rotation steps, each row followed by its count of steps:
The counts run from 0 to 421.
83; 103; 82; 86; 87; 86; 75; 77; 84; 91; 80; 89; 78; 80; 95; 130; 109; 85; 81; 86; 86; 100; 97; 93; 101; 98; 112; 100; 107; 114; 66; 96; 83; 124; 85; 116; 110; 90; 128; 95; 114; 113; 97; 72; 125; 77; 99; 69; 66; 97; 119; 115; 94; 130; 120; 105; 124; 96; 95; 114; 121; 124; 101; 97; 112; 65; 125; 53; 105; 103; 82; 77; 130; 100; 73; 110; 89; 86; 86; 108; 107; 99; 110	6
107; 109; 63; 76; 77; 99; 76; 78; 69; 103; 82; 101; 90; 90; 117; 121; 100; 85; 91; 85; 91; 104; 90; 119; 102; 102; 112; 104; 122; 125; 79; 86; 102; 118; 101; 111; 106; 108; 100; 94; 142; 112; 82; 93; 114; 61; 76; 84; 65; 95; 116; 88; 83; 132; 116; 106; 104; 77; 91; 98; 118; 132; 111; 118; 103; 74; 95; 79; 112; 102; 93; 92; 101; 92; 80; 132; 95; 99; 89; 119; 66; 105; 114	132
101; 103; 81; 90; 76; 77; 84; 71; 85; 96; 96; 75; 64; 75; 100; 131; 101; 90; 81; 88; 93; 98; 95; 97; 113; 91; 106; 104; 100; 114; 67; 94; 86; 111; 98; 118; 119; 111; 110; 105; 117; 111; 95; 64; 124; 69; 92; 80; 76; 102; 104; 96; 101; 128; 108; 108; 126; 91; 107; 94; 107; 130; 89; 84; 117; 53; 120; 63; 97; 101; 85; 71; 133; 116; 77; 102; 101; 72; 85; 114; 94; 100; 106	14
103; 109; 70; 60; 80; 94; 93; 84; 66; 95; 96; 93; 79; 77; 97; 137; 108; 100; 71; 71; 101; 89; 94; 100; 106; 87; 118; 133; 103; 110; 80; 90; 95; 110; 95; 109; 101; 111; 109; 95; 118; 123; 104; 90; 119; 77; 76; 78; 75; 109; 119; 90; 94; 150; 128; 102; 116; 85; 106; 101; 118; 135; 103; 104; 116; 77; 105; 80; 104; 102; 73; 83; 107; 104; 78; 133; 92; 84; 77; 106; 85; 109; 105	297
101; 114; 67; 78; 92; 102; 67; 71; 72; 96; 79; 113; 77; 71; 110; 110; 102; 100; 93; 77; 97; 114; 106; 98; 91; 98; 118; 104; 110; 107; 65; 94; 94; 128; 96; 115; 110; 76; 116; 102; 119; 113; 88; 72; 114; 60; 99; 86; 51; 113; 101; 104; 92; 135; 106; 110; 121; 95; 93; 95; 117; 114; 110; 107; 97; 67; 111; 59; 95; 110; 103; 88; 125; 93; 91; 123; 96; 109; 77; 107; 90; 86; 104	106
109; 101; 86; 70; 63; 95; 65; 82; 69; 97; 73; 110; 80; 79; 105; 109; 110; 91; 75; 89; 86; 89; 97; 109; 104; 101; 102; 104; 114; 113; 75; 80; 73; 138; 96; 110; 118; 88; 118; 99; 123; 110; 97; 69; 110; 70; 99; 81; 66; 97; 110; 92; 94; 127; 122; 97; 107; 81; 93; 101; 123; 122; 91; 113; 105; 61; 116; 66; 95; 106; 95; 86; 134; 104; 84; 117; 97; 91; 83; 122; 80; 96; 112	385
115; 115; 50; 90; 74; 102; 78; 70; 97; 99; 87; 86; 80; 75; 113; 131; 108; 102; 94; 91; 101; 103; 93; 97; 96; 92; 95; 105; 107; 104; 56; 100; 102; 96; 116; 117; 101; 120; 97; 93; 127; 113; 87; 87; 129; 73; 78; 101; 67; 98; 118; 105; 97; 140; 116; 94; 121; 98; 110; 83; 105; 126; 101; 97; 102; 60; 115; 80; 111; 99; 87; 72; 119; 111; 87; 133; 95; 78; 80; 94; 78; 104; 118	273
102; 99; 77; 84; 88; 95; 66; 52; 91; 107; 94; 82; 79; 70; 95; 126; 102; 85; 98; 94; 92; 104; 103; 88; 85; 111; 103; 93; 120; 104; 82; 91; 83; 139; 92; 127; 103; 88; 107; 108; 121; 104; 84; 65; 116; 81; 100; 80; 59; 110; 126; 101; 81; 124; 127; 94; 139; 90; 93; 98; 120; 108; 98; 100; 97; 73; 113; 71; 113; 92; 97; 84; 127; 110; 72; 123; 104; 92; 83; 109; 90; 89; 115	176
114; 100; 57; 79; 90; 107; 65; 95; 75; 99; 93; 92; 87; 74; 122; 130; 105; 89; 103; 96; 93; 94; 99; 100; 86; 101; 112; 98; 117; 95; 75; 83; 97; 131; 100; 114; 112; 103; 100; 106; 119; 110; 89; 96; 131; 61; 96; 100; 65; 100; 108; 102; 99; 145; 117; 108; 115; 81; 98; 114; 102; 122; 108; 109; 102; 74; 121; 58; 90; 108; 101; 74; 131; 85; 82; 94; 82; 80; 77; 112; 84; 94; 116	359
95; 114; 47; 94; 77; 115; 78; 79; 85; 90; 85; 95; 77; 79; 98; 126; 111; 106; 99; 88; 98; 99; 99; 99; 85; 87; 105; 112; 112; 108; 57; 101; 95; 104; 107; 110; 93; 106; 112; 92; 119; 118; 85; 86; 134; 69; 89; 91; 61; 96; 126; 114; 95; 137; 125; 94; 125; 106; 95; 92; 119; 117; 107; 92; 103; 57; 110; 83; 112; 95; 92; 89; 126; 97; 89; 137; 92; 92; 81; 91; 85; 100; 116	271
115; 105; 84; 70; 77; 98; 63; 79; 87; 105; 89; 97; 69; 74; 97; 115; 87; 90; 77; 77; 85; 93; 95; 105; 118; 108; 101; 93; 110; 122; 78; 90; 86; 128; 98; 119; 113; 91; 107; 105; 134; 106; 100; 70; 108; 70; 82; 93; 71; 112; 100; 91; 94; 124; 122; 112; 113; 75; 115; 99; 114; 137; 95; 118; 101; 55; 113; 70; 94; 112; 95; 77; 116; 110; 87; 111; 103; 87; 79; 117; 81; 97; 112	393
110; 89; 74; 76; 73; 92; 75; 81; 84; 95; 80; 95; 75; 69; 91; 105; 104; 99; 76; 86; 84; 81; 89; 116; 112; 101; 100; 86; 114; 96; 76; 92; 92; 129; 91; 106; 108; 80; 114; 115; 141; 108; 107; 73; 106; 67; 85; 97; 78; 105; 106; 90; 87; 114; 120; 120; 127; 84; 106; 88; 112; 124; 90; 102; 114; 44; 104; 77; 93; 105; 103; 73; 118; 108; 93; 118; 111; 78; 71; 107; 81; 88; 110	399
117; 96; 82; 75; 61; 92; 67; 95; 82; 105; 79; 106; 81; 76; 88; 104; 116; 96; 79; 86; 83; 92; 86; 117; 107; 99; 98; 86; 108; 94; 69; 89; 81; 132; 101; 112; 114; 83; 114; 108; 124; 107; 101; 72; 112; 64; 88; 100; 70; 108; 103; 89; 93; 122; 124; 108; 116; 80; 104; 96; 110; 125; 91; 110; 117; 52; 118; 65; 92; 113; 95; 73; 127; 113; 91; 117; 98; 77; 69; 113; 76; 96; 112	389
106; 127; 78; 83; 73; 88; 79; 72; 72; 109; 101; 84; 69; 72; 108; 115; 88; 95; 91; 84; 92; 89; 95; 97; 106; 105; 107; 113; 95; 110; 68; 92; 100; 115; 103; 113; 116; 98; 88; 94; 126; 100; 85; 64; 118; 69; 77; 88; 54; 110; 99; 103; 92; 124; 109; 96; 118; 104; 116; 94; 131; 133; 105; 100; 93; 58; 109; 68; 108; 88; 87; 90; 109; 110; 73; 127; 102; 78; 78; 107; 84; 99; 106	33
99; 104; 67; 84; 74; 103; 90; 83; 73; 94; 87; 91; 57; 71; 94; 112; 88; 92; 82; 89; 83; 88; 95; 104; 106; 112; 102; 99; 116; 116; 85; 92; 93; 138; 95; 119; 112; 86; 103; 115; 136; 116; 107; 77; 108; 62; 88; 91; 71; 94; 103; 92; 91; 108; 120; 114; 116; 88; 106; 84; 117; 128; 110; 103; 112; 43; 99; 79; 94; 107; 108; 79; 126; 107; 86; 107; 112; 81; 70; 105; 77; 93; 106	404
93; 100; 78; 63; 78; 95; 86; 101; 70; 74; 101; 76; 94; 80; 96; 117; 103; 100; 75; 92; 74; 77; 90; 105; 113; 100; 106; 90; 109; 110; 77; 84; 86; 127; 94; 104; 122; 99; 110; 114; 117; 122; 100; 88; 121; 58; 83; 81; 80; 100; 97; 121; 97; 131; 123; 117; 111; 76; 112; 96; 110; 132; 113; 100; 115; 65; 104; 60; 98; 117; 90; 79; 118; 99; 79; 106; 93; 65; 81; 109; 84; 104; 111	224
65; 106; 78; 71; 83; 102; 76; 77; 83; 96; 100; 79; 87; 94; 92; 108; 96; 99; 86; 96; 90; 99; 92; 93; 106; 102; 102; 109; 113; 125; 66; 86; 86; 121; 108; 119; 117; 88; 116; 90; 132; 122; 79; 77; 109; 65; 81; 81; 73; 112; 104; 128; 87; 123; 126; 98; 115; 79; 108; 89; 128; 133; 107; 113; 99; 63; 112; 61; 116; 101; 113; 79; 113; 105; 84; 127; 102; 89; 85; 92; 91; 115; 113	242
110; 95; 61; 68; 80; 90; 61; 80; 82; 96; 80; 97; 93; 70; 114; 134; 117; 86; 92; 88; 92; 90; 108; 102; 87; 92; 109; 93; 121; 92; 82; 89; 89; 125; 92; 100; 114; 107; 110; 109; 122; 112; 96; 82; 136; 60; 102; 83; 80; 94; 110; 96; 88; 135; 121; 107; 118; 77; 85; 110; 110; 119; 97; 102; 111; 79; 117; 67; 95; 102; 96; 79; 133; 90; 84; 105; 86; 90; 93; 122; 86; 87; 121	365
108; 95; 74; 94; 76; 93; 65; 63; 92; 103; 89; 82; 78; 67; 101; 121; 104; 87; 98; 96; 96; 103; 95; 95; 87; 115; 99; 83; 125; 91; 72; 90; 82; 142; 96; 126; 108; 86; 112; 114; 119; 101; 83; 75; 108; 88; 104; 90; 70; 109; 124; 101; 82; 122; 123; 91; 138; 94; 98; 93; 117; 112; 94; 97; 103; 68; 117; 67; 104; 92; 108; 79; 138; 116; 76; 119; 102; 76; 81; 112; 94; 90; 115	175
110; 104; 64; 90; 94; 102; 71; 73; 89; 114; 85; 84; 92; 75; 112; 121; 107; 93; 114; 90; 103; 111; 101; 100; 80; 106; 116; 94; 120; 105; 66; 98; 102; 112; 104; 108; 115; 106; 102; 108; 132; 115; 63; 88; 130; 59; 83; 91; 66; 119; 109; 111; 83; 135; 114; 100; 128; 72; 95; 103; 110; 124; 105; 102; 87; 77; 112; 68; 112; 95; 114; 84; 112; 93; 77; 127; 87; 93; 90; 115; 79; 82; 129	347
120; 98; 71; 77; 63; 96; 66; 83; 77; 92; 76; 92; 84; 73; 112; 128; 109; 87; 80; 89; 97; 91; 96; 111; 102; 93; 103; 88; 121; 102; 76; 84; 85; 123; 107; 105; 119; 111; 115; 102; 124; 111; 95; 85; 122; 61; 104; 88; 85; 93; 106; 91; 95; 131; 120; 101; 108; 68; 93; 93; 101; 126; 82; 107; 111; 70; 112; 67; 91; 107; 103; 72; 143; 103; 94; 102; 84; 84; 85; 132; 75; 88; 118	374
97; 79; 76; 97; 74; 96; 87; 88; 79; 93; 85; 84; 67; 82; 83; 122; 106; 84; 87; 95; 89; 103; 97; 105; 92; 106; 114; 96; 123; 115; 81; 89; 87; 146; 89; 122; 106; 90; 115; 121; 125; 130; 92; 85; 106; 75; 96; 83; 76; 98; 127; 97; 88; 127; 123; 100; 119; 79; 96; 98; 116; 123; 108; 106; 115; 59; 105; 67; 112; 104; 107; 82; 131; 98; 81; 103; 101; 84; 81; 114; 87; 94; 118	160
89; 99; 82; 63; 86; 108; 66; 77; 68; 95; 85; 102; 74; 75; 90; 108; 107; 98; 75; 78; 85; 89; 97; 107; 107; 106; 105; 112; 116; 111; 82; 84; 80; 138; 91; 114; 99; 76; 117; 100; 133; 104; 105; 71; 110; 66; 87; 81; 71; 110; 111; 88; 86; 112; 127; 108; 120; 90; 100; 101; 135; 126; 102; 109; 109; 54; 105; 73; 98; 101; 98; 81; 112; 102; 88; 125; 110; 99; 73; 108; 79; 100; 110	396
117; 110; 59; 73; 65; 104; 89; 75; 70; 87; 88; 85; 96; 71; 106; 118; 117; 101; 89; 94; 94; 90; 96; 98; 96; 108; 102; 85; 122; 83; 79; 86; 76; 121; 94; 98; 107; 104; 103; 116; 119; 105; 88; 92; 127; 59; 95; 86; 72; 104; 103; 102; 101; 124; 136; 100; 133; 86; 95; 88; 114; 103; 98; 80; 105; 72; 100; 77; 91; 100; 89; 88; 127; 112; 72; 131; 91; 78; 79; 107; 67; 92; 115	200
86; 101; 78; 72; 75; 96; 81; 82; 99; 87; 93; 83; 87; 95; 76; 107; 107; 101; 87; 82; 94; 96; 95; 103; 113; 108; 105; 92; 124; 118; 65; 95; 85; 109; 101; 102; 117; 94; 128; 109; 134; 128; 80; 81; 114; 68; 74; 88; 86; 112; 105; 131; 83; 120; 122; 103; 118; 76; 105; 92; 120; 137; 100; 103; 102; 63; 110; 70; 109; 103; 108; 76; 114; 111; 83; 140; 92; 84; 94; 99; 87; 102; 118	237
83; 111; 81; 74; 77; 90; 74; 63; 86; 92; 86; 85; 79; 80; 84; 139; 110; 94; 82; 76; 101; 97; 104; 96; 114; 96; 101; 110; 107; 102; 66; 93; 81; 105; 91; 109; 104; 102; 120; 99; 123; 107; 90; 65; 128; 74; 88; 80; 78; 105; 117; 104; 92; 125; 121; 102; 134; 97; 95; 111; 126; 131; 83; 90; 113; 61; 120; 71; 102; 96; 86; 72; 125; 115; 77; 122; 97; 84; 87; 107; 99; 108; 109	12
107; 113; 48; 61; 88; 93; 72; 63; 72; 100; 79; 95; 86; 79; 121; 125; 97; 97; 90; 73; 97; 107; 108; 114; 104; 91; 108; 102; 123; 118; 80; 90; 108; 107; 96; 104; 109; 110; 106; 103; 141; 107; 80; 83; 119; 54; 80; 80; 68; 103; 102; 82; 85; 121; 103; 110; 115; 85; 88; 97; 116; 129; 106; 103; 104; 66; 91; 74; 102; 105; 91; 85; 105; 90; 88; 128; 93; 103; 87; 123; 71; 92; 108	122
95; 96; 83; 76; 99; 84; 86; 77; 73; 108; 105; 85; 72; 73; 96; 110; 97; 99; 90; 75; 91; 104; 95; 97; 97; 91; 128; 112; 97; 110; 74; 96; 103; 136; 96; 114; 109; 82; 102; 112; 138; 117; 88; 72; 100; 74; 75; 77; 65; 131; 105; 101; 78; 137; 106; 108; 129; 77; 118; 101; 123; 129; 114; 111; 97; 78; 113; 62; 114; 100; 103; 84; 95; 99; 79; 127; 99; 86; 83; 111; 86; 95; 108	322
88; 98; 69; 71; 95; 105; 76; 66; 83; 95; 96; 83; 75; 74; 97; 133; 105; 98; 89; 72; 105; 108; 116; 90; 94; 98; 114; 118; 115; 121; 66; 98; 94; 112; 98; 115; 115; 99; 129; 106; 112; 135; 90; 77; 114; 75; 92; 78; 76; 120; 109; 110; 88; 141; 116; 92; 120; 67; 102; 95; 111; 133; 98; 115; 100; 78; 116; 76; 104; 103; 113; 77; 129; 100; 94; 118; 91; 102; 92; 107; 89; 92; 116	87
116; 104; 81; 76; 64; 108; 70; 93; 80; 91; 68; 114; 81; 76; 89; 112; 119; 99; 84; 79; 94; 97; 91; 117; 99; 93; 109; 91; 119; 100; 68; 85; 72; 131; 102; 103; 113; 93; 124; 103; 119; 114; 93; 85; 118; 70; 100; 97; 72; 103; 110; 100; 95; 128; 132; 94; 110; 79; 87; 101; 119; 122; 87; 109; 108; 65; 113; 70; 96; 105; 97; 81; 133; 106; 92; 124; 87; 89; 83; 120; 77; 97; 115	380
96; 82; 79; 91; 82; 92; 77; 74; 89; 106; 94; 76; 83; 81; 80; 129; 114; 90; 87; 87; 93; 102; 96; 105; 99; 100; 107; 97; 125; 117; 83; 90; 94; 127; 88; 114; 101; 101; 121; 112; 141; 121; 86; 88; 110; 72; 76; 80; 88; 104; 136; 90; 78; 121; 124; 106; 121; 65; 92; 104; 119; 134; 91; 111; 112; 69; 106; 81; 127; 93; 104; 66; 105; 100; 84; 120; 105; 92; 92; 119; 83; 96; 123	157
111; 91; 84; 78; 72; 77; 97; 71; 72; 94; 88; 96; 79; 77; 91; 113; 108; 98; 80; 72; 97; 106; 90; 108; 93; 96; 121; 103; 110; 111; 72; 93; 94; 128; 89; 102; 111; 84; 111; 112; 133; 129; 90; 75; 97; 83; 73; 74; 64; 114; 116; 97; 74; 138; 115; 97; 114; 79; 109; 96; 124; 121; 99; 109; 99; 84; 109; 68; 108; 99; 87; 91; 110; 113; 72; 151; 92; 94; 90; 119; 91; 97; 106	311
94; 109; 48; 99; 69; 107; 85; 84; 75; 82; 85; 91; 74; 73; 105; 127; 107; 107; 101; 98; 100; 97; 101; 96; 77; 89; 106; 106; 108; 107; 60; 102; 92; 111; 107; 111; 100; 103; 108; 100; 115; 121; 94; 87; 132; 61; 97; 86; 56; 88; 118; 109; 95; 137; 122; 100; 121; 111; 98; 83; 111; 108; 111; 85; 106; 51; 112; 75; 105; 99; 92; 83; 131; 96; 83; 123; 96; 85; 80; 88; 90; 94; 115	270
115; 111; 72; 62; 75; 110; 63; 85; 87; 101; 85; 93; 86; 77; 100; 131; 110; 93; 91; 75; 109; 94; 97; 110; 107; 101; 103; 108; 123; 109; 70; 83; 84; 104; 103; 102; 108; 110; 124; 97; 125; 112; 87; 84; 126; 61; 87; 94; 84; 108; 113; 97; 97; 140; 127; 102; 118; 69; 90; 109; 113; 137; 84; 110; 110; 75; 110; 77; 96; 104; 97; 73; 121; 106; 91; 120; 87; 94; 86; 121; 69; 95; 119	372
109; 98; 62; 79; 96; 98; 62; 82; 84; 102; 83; 93; 97; 71; 113; 127; 114; 93; 109; 91; 91; 100; 104; 101; 82; 98; 117; 93; 121; 95; 74; 90; 97; 121; 97; 104; 107; 97; 108; 99; 124; 107; 73; 82; 133; 58; 97; 89; 64; 108; 114; 109; 84; 143; 118; 103; 125; 82; 90; 114; 113; 114; 97; 110; 93; 78; 116; 58; 108; 96; 106; 77; 115; 85; 77; 117; 77; 95; 96; 119; 87; 83; 125	356
101; 109; 93; 65; 74; 103; 64; 85; 67; 107; 81; 111; 85; 78; 92; 110; 111; 89; 75; 84; 87; 95; 99; 109; 104; 97; 107; 108; 118; 119; 78; 85; 75; 139; 97; 111; 110; 83; 121; 96; 121; 109; 95; 68; 111; 65; 89; 84; 62; 107; 108; 94; 93; 120; 129; 97; 108; 78; 89; 107; 125; 123; 93; 119; 106; 62; 112; 68; 98; 103; 94; 87; 121; 101; 92; 129; 97; 100; 86; 122; 75; 96; 111	386
123; 106; 84; 72; 65; 99; 64; 82; 88; 108; 82; 99; 81; 73; 104; 120; 101; 85; 84; 84; 99; 104; 88; 109; 114; 101; 99; 98; 113; 116; 70; 81; 82; 123; 107; 115; 119; 99; 109; 101; 125; 108; 94; 70; 111; 71; 89; 94; 74; 111; 106; 92; 91; 132; 121; 101; 106; 69; 98; 100; 113; 139; 86; 119; 104; 67; 110; 65; 97; 111; 94; 75; 129; 112; 88; 112; 97; 88; 89; 121; 72; 95; 117	383
99; 104; 61; 93; 80; 110; 83; 75; 79; 109; 93; 82; 65; 79; 92; 103; 92; 96; 92; 91; 84; 102; 102; 100; 100; 114; 103; 93; 116; 136; 81; 96; 90; 119; 93; 118; 101; 90; 106; 109; 140; 110; 86; 86; 115; 61; 63; 83; 67; 106; 107; 96; 90; 113; 124; 109; 123; 77; 103; 83; 120; 126; 115; 106; 98; 46; 101; 77; 108; 98; 101; 81; 97; 106; 80; 123; 109; 96; 86; 102; 79; 87; 124	412
119; 112; 79; 60; 79; 88; 74; 84; 74; 100; 100; 78; 101; 73; 105; 114; 101; 91; 84; 89; 76; 83; 90; 99; 111; 112; 106; 88; 107; 112; 80; 89; 83; 117; 101; 110; 121; 104; 95; 99; 117; 105; 87; 87; 127; 60; 74; 85; 69; 117; 89; 118; 98; 138; 128; 112; 118; 76; 110; 96; 109; 129; 111; 105; 98; 74; 105; 55; 93; 110; 76; 82; 108; 105; 63; 119; 83; 72; 89; 114; 87; 93; 112	213
114; 97; 81; 81; 68; 83; 93; 82; 71; 106; 108; 91; 66; 75; 96; 107; 101; 98; 79; 80; 96; 106; 91; 101; 106; 94; 125; 108; 97; 116; 69; 94; 95; 131; 98; 115; 119; 93; 99; 114; 122; 127; 89; 76; 102; 75; 75; 81; 68; 126; 102; 98; 85; 142; 108; 105; 114; 72; 126; 90; 116; 134; 113; 111; 97; 71; 109; 62; 107; 101; 93; 85; 108; 114; 74; 125; 89; 82; 82; 107; 84; 99; 104	313
129; 122; 71; 77; 70; 100; 79; 74; 80; 104; 98; 75; 92; 71; 104; 116; 98; 99; 91; 91; 88; 101; 85; 97; 104; 109; 106; 89; 116; 106; 74; 91; 82; 106; 98; 101; 114; 110; 98; 107; 119; 104; 78; 86; 131; 56; 84; 88; 63; 115; 93; 105; 102; 127; 127; 105; 124; 74; 102; 87; 105; 118; 103; 89; 96; 70; 98; 69; 94; 105; 77; 84; 109; 108; 63; 120; 86; 79; 88; 113; 75; 85; 116	203
91; 98; 54; 92; 87; 97; 80; 78; 91; 91; 97; 73; 68; 74; 105; 124; 97; 98; 93; 98; 89; 92; 104; 97; 93; 91; 105; 98; 104; 114; 62; 103; 103; 112; 113; 121; 113; 94; 105; 104; 118; 123; 95; 77; 126; 63; 93; 89; 66; 93; 109; 116; 95; 131; 112; 113; 122; 106; 115; 86; 102; 119; 112; 92; 108; 47; 120; 59; 105; 100; 104; 72; 128; 93; 88; 99; 104; 71; 76; 87; 100; 95; 110	259
100; 105; 62; 71; 95; 109; 67; 85; 75; 109; 88; 93; 97; 78; 116; 121; 112; 100; 110; 99; 100; 101; 100; 97; 71; 102; 112; 113; 120; 93; 71; 85; 96; 132; 95; 115; 105; 93; 103; 103; 124; 113; 69; 91; 129; 62; 95; 90; 58; 109; 115; 108; 87; 139; 125; 90; 127; 88; 85; 108; 119; 119; 119; 110; 92; 85; 113; 62; 104; 91; 114; 78; 121; 85; 85; 126; 90; 95; 82; 110; 75; 96; 119	351
118; 104; 59; 78; 67; 96; 77; 74; 72; 88; 70; 106; 93; 83; 120; 117; 101; 92; 92; 83; 91; 103; 98; 121; 96; 100; 112; 86; 131; 119; 80; 85; 103; 117; 96; 108; 105; 102; 104; 108; 140; 122; 81; 94; 120; 65; 85; 80; 63; 92; 120; 89; 76; 124; 115; 102; 101; 83; 85; 96; 121; 124; 104; 110; 105; 74; 94; 74; 108; 104; 90; 91; 108; 93; 75; 131; 87; 96; 89; 120; 73; 98; 113	131
120; 91; 77; 95; 73; 96; 70; 73; 97; 116; 93; 79; 72; 69; 91; 119; 104; 92; 99; 97; 94; 110; 87; 102; 95; 111; 100; 84; 115; 89; 68; 87; 83; 136; 98; 131; 102; 90; 103; 120; 122; 105; 85; 81; 107; 80; 97; 102; 75; 119; 123; 101; 83; 126; 126; 99; 135; 81; 109; 87; 110; 122; 99; 97; 106; 65; 119; 70; 107; 99; 107; 69; 131; 128; 78; 112; 105; 76; 75; 106; 84; 94; 117	174
106; 128; 74; 78; 77; 89; 81; 57; 78; 97; 88; 90; 73; 80; 104; 122; 95; 97; 93; 73; 93; 96; 100; 96; 105; 107; 108; 107; 104; 104; 71; 94; 94; 111; 95; 108; 105; 89; 92; 97; 128; 106; 85; 65; 118; 73; 81; 80; 49; 110; 107; 108; 85; 120; 114; 102; 121; 103; 109; 99; 138; 134; 99; 94; 91; 69; 109; 73; 110; 88; 83; 92; 109; 114; 67; 136; 100; 87; 91; 104; 88; 95; 112	32
128; 106; 45; 71; 81; 98; 72; 80; 79; 93; 79; 104; 80; 72; 122; 123; 108; 105; 93; 80; 103; 100; 94; 117; 113; 97; 108; 95; 118; 93; 72; 93; 109; 115; 99; 106; 106; 106; 105; 113; 139; 115; 95; 91; 122; 64; 87; 101; 67; 100; 103; 90; 88; 131; 101; 111; 121; 97; 100; 93; 104; 128; 108; 99; 113; 57; 101; 74; 89; 113; 104; 79; 121; 99; 95; 114; 94; 77; 67; 104; 71; 97; 107	119
